In the data rows, zero lies at 4.5, halfway between 4 and 5.
Here is a table of points, one per row:
6 4 3 3 4 4 6 7
6 4 3 2 3 4 6 7
6 4 2 0 3 4 7 9
4 4 5 5 5 5 4 4
4 5 6 7 5 5 3 2
4 5 6 6 5 5 4 3
5 5 4 4 4 5 5 5
5 4 4 4 4 5 4 4
4 4 5 5 5 5 4 3
6 4 3 2 4 5 6 7
5 4 4 4 4 5 5 4
6 5 1 0 3 4 8 9
5 4 4 4 4 5 5 5
6 5 1 0 3 4 8 9
4 4 6 7 5 5 3 2
5 4 3 3 4 4 6 6
6 5 2 0 3 4 7 9
5 4 4 4 4 5 5 5
1 6 9 9 8 4 0 0
5 4 4 4 4 5 5 5
5 4 5 5 5 5 4 4
2 5 8 9 6 5 1 0
4 4 5 6 5 5 4 3
4 4 5 6 5 5 4 3
6 4 2 0 3 4 7 9
6 4 2 1 3 4 6 8
4 4 5 6 5 5 4 3
2 5 8 9 6 5 2 0
5 4 3 2 3 4 6 7
4 5 6 7 5 5 3 2
5 4 3 3 4 5 6 6
5 4 4 4 4 5 5 5
5 4 4 4 4 5 5 5
6 4 3 2 4 4 6 7
6 4 3 2 4 4 6 7
2 6 8 9 7 4 1 0
5 4 4 3 4 5 6 6
6 4 2 0 3 4 7 9
4 4 6 7 5 5 3 2
5 4 4 4 4 5 5 5
5 4 4 4 4 5 5 6
6 4 2 1 3 4 7 9
4 4 5 6 5 5 4 3
5 4 5 5 5 5 4 4
6 4 2 1 3 4 6 8
5 4 3 3 4 5 5 6
5 4 4 4 4 5 5 5
3 5 6 7 6 5 3 1
3 5 7 8 6 5 2 1
5 4 4 3 4 5 5 6
1 6 9 9 7 4 0 0
1 6 9 9 8 4 0 0
6 4 2 0 3 4 7 9
5 4 4 5 4 5 4 4
5 4 5 5 4 5 5 4
5 4 4 5 4 5 4 4
4 4 5 5 5 5 4 4
4 4 5 5 5 5 4 3
2 5 7 9 6 5 2 0
3 5 7 8 6 5 2 1
4 4 5 6 5 5 4 3
6 4 2 1 3 4 7 9
4 4 5 6 5 5 4 3
Along one direction, these points spread out more than along any other. Where along it does each point below lie, from 0 to 99? The average is 50, and the first point in the table lies past the average.
4 4 5 5 5 5 4 4 46
6 4 2 1 3 4 7 9 72
6 4 2 0 3 4 8 9 75
0 9 9 9 9 2 0 0 15
5 4 5 5 4 5 4 4 47
4 4 5 6 5 5 4 3 42
4 5 5 6 5 5 3 2 39
4 4 5 6 5 5 4 3 42
6 4 2 0 3 4 7 9 74
4 4 5 6 5 5 3 3 41
5 4 4 4 4 5 5 5 53
4 4 5 5 5 5 4 4 46
3 5 6 8 6 5 2 1 30
6 4 3 3 4 5 5 6 59
5 4 3 2 4 4 6 7 63
2 5 8 9 7 4 1 0 21
5 4 4 4 4 5 5 5 53
5 4 4 4 4 5 5 5 53
4 5 5 6 5 5 3 2 39
3 4 6 7 5 5 3 2 36
6 4 3 2 3 4 6 7 64
6 4 2 1 3 4 6 8 69
6 4 3 2 3 4 6 7 64
4 4 5 5 4 5 4 4 47
5 4 3 3 4 5 6 6 59
6 4 3 2 4 4 6 7 64
5 4 5 5 4 5 5 5 50
3 5 6 7 5 5 3 1 34
6 4 3 2 3 4 6 7 64
6 4 2 1 3 4 6 8 69
1 6 9 9 8 4 0 0 17
5 4 4 3 4 5 6 6 58
